[[-0.06 -0.18  0.01 -0.02 -0.01 -0.05  0.04 -0.05 -0.05  0.05 -0.10  0.02
  -0.05  0.00 -0.10]
 [ 0.04  0.03 -0.13  0.08 -0.08  0.05  0.08 -0.05  0.00 -0.04  0.06 -0.03
  -0.19  0.06  0.00]
 [ 0.17 -0.05 -0.03  0.03 -0.02  0.10 -0.03  0.01 -0.08 -0.15  0.09  0.01
  -0.06  0.06 -0.01]
 [-0.08  0.26  0.03  0.02  0.00 -0.01  0.00  0.04  0.16  0.17  0.07 -0.05
   0.07 -0.08  0.17]
 [ 0.12  0.03  0.10 -0.03  0.03  0.02 -0.11  0.05 -0.05 -0.06 -0.01  0.04
   0.17 -0.01  0.02]
 [ 0.01  0.20  0.04  0.00 -0.04  0.02 -0.05  0.04  0.09  0.13  0.09 -0.05
   0.10 -0.09  0.18]] -> 0.04

[[ 197.87   49.59  -16.15  -89.11  149.98  134.12  174.52  137.91  170.55
    31.24   79.33  -75.65]
 [ 119.86  102.04  125.58  -42.35    3.22  128.07   88.32   58.38  -72.19
    97.52  120.31  168.60]
 [  74.43   98.99  185.39  163.09  135.88  106.36   86.29   56.54   77.61
   106.31   98.50  115.62]
 [ 206.87  119.90  211.01  165.74  132.31   55.38  105.02  166.36   41.26
    27.14   14.41  103.24]
 [  53.12   35.00  -89.45 -157.90   93.54   58.75  179.78   -8.68  -16.38
    29.63  238.84 -165.49]
 [ 253.39   48.79 -112.91 -144.31   20.84  105.62  118.32  229.08  150.68
    16.65   -5.46    1.34]
 [  73.40   94.40  186.30  144.43  217.85  113.11  157.19   55.49  171.17
    68.82   96.26   31.99]
 [ 135.76   50.42  216.87  238.04  165.46  148.52  -15.12   39.81  -56.71
   176.60  178.71   67.73]
 [  73.16   76.80  222.23  250.45  115.93  154.62  -20.68   47.12   28.68
   195.23  128.80  184.70]
 [ 137.16  165.11  256.67  206.14   66.57   -9.46  111.39  140.59  -11.10
     8.81   -7.13  210.08]] -> 119.86

[[-0.04  0.88 -0.96 -2.44 -1.07  1.62 -2.41 -1.27  0.72 -1.94]
 [ 0.89  0.49 -0.49 -2.48  0.00  1.48 -1.98 -0.47  1.01 -1.62]
 [-2.71 -2.64 -1.89 -0.92  0.90 -2.54 -2.52 -2.46  2.23 -1.61]
 [-0.80 -0.12 -0.24 -1.15 -1.85 -1.57 -1.15 -0.09 -0.73  0.28]
 [ 0.70  0.68 -0.61 -2.74  0.06  1.23 -2.02 -0.41  0.96 -1.41]
 [ 0.12  0.63 -0.68 -2.59 -0.70  1.74 -2.12 -1.19  0.27 -1.79]
 [-2.67 -1.57 -1.76 -0.65  0.95 -2.72 -2.07 -1.96  2.15 -1.66]] -> 0.89

[[  93.84   88.49  110.20   71.61  105.92   92.05   78.45  112.46  118.45]
 [  93.84   30.52  110.20  148.49  -39.96   92.05  229.46  112.46  122.70]
 [  93.08   95.54   59.30  130.45   60.37   87.91  114.98   50.07   38.22]
 [  91.07   94.46   81.48  102.87   82.99   90.05   97.42   78.71   74.94]
 [  85.72  110.98   21.54   71.00  131.62   61.71   48.05   78.88   53.93]
 [  79.38  110.98   65.71  125.91  131.62   45.15   72.17   98.08  122.70]
 [  89.54   99.71  -78.93  148.49  -87.20   74.68  229.46 -126.80 -182.16]
 [  87.54   99.05   60.80   83.96  107.58   78.96   67.65   86.63
    76.07]] -> 93.84

[[ 14.00   7.31  -7.14  -0.35  -2.85  21.35  13.38  -0.92 -17.41   7.53]
 [ 13.92   8.33  -7.33   1.37  -4.49  22.87  15.48  -3.32 -19.46   8.62]
 [ 10.45  10.76  -4.39   0.81 -13.76  22.92  12.82 -11.74  -5.44  13.24]
 [ 14.43   7.85  -5.00   1.74  -2.12  20.94  13.16  -0.97 -18.87   7.25]
 [ 14.13   8.08  -6.85   0.61  -3.66  23.49  15.16  -4.14 -17.39   8.61]
 [  4.66   4.55  -0.49   2.14  -1.24   9.69   5.60  -1.02  -1.06   4.67]] -> 13.92
---
array([[-1.09,  1.74,  1.18, -0.63, -1.21, -1.35, -1.01],
       [ 1.76, -2.09, -0.95, -0.15, -1.00, -1.76, -1.24]]) value 1.76

array([[ 0.042,  0.043,  0.040,  0.043,  0.041,  0.040,  0.045],
       [-0.048,  0.079, -0.121,  0.099,  0.198,  0.010, -0.073]]) value 0.198

array([-0.141, -0.042, -0.192, -0.028, -0.078,  0.129, -0.105]) value 0.129

array([ 1.750, -0.953,  1.638,  1.611,  0.283]) value 1.750

array([[-21.635,  -7.840,  12.764, -18.339, -13.071,  17.260,  -4.399],
       [-13.361,  -1.959,  -8.652, -16.641, -12.446, -10.769,  -1.424],
       [ -6.260, -18.500,  19.031,  -4.496,   6.598,  23.615, -18.384]]) value 23.615

array([ 0.131,  0.081, -1.330,  0.951]) value 0.951

array([  1.0, -13.2,  -7.5,   0.6,  -9.7,   4.2,  13.3]) value 13.3

array([ 105.487,   29.067, -135.992, -164.701,   12.938,  132.064]) value 132.064

array([ 0.227,  0.743, -1.642,  0.330, -0.789,  1.605, -1.122]) value 1.605
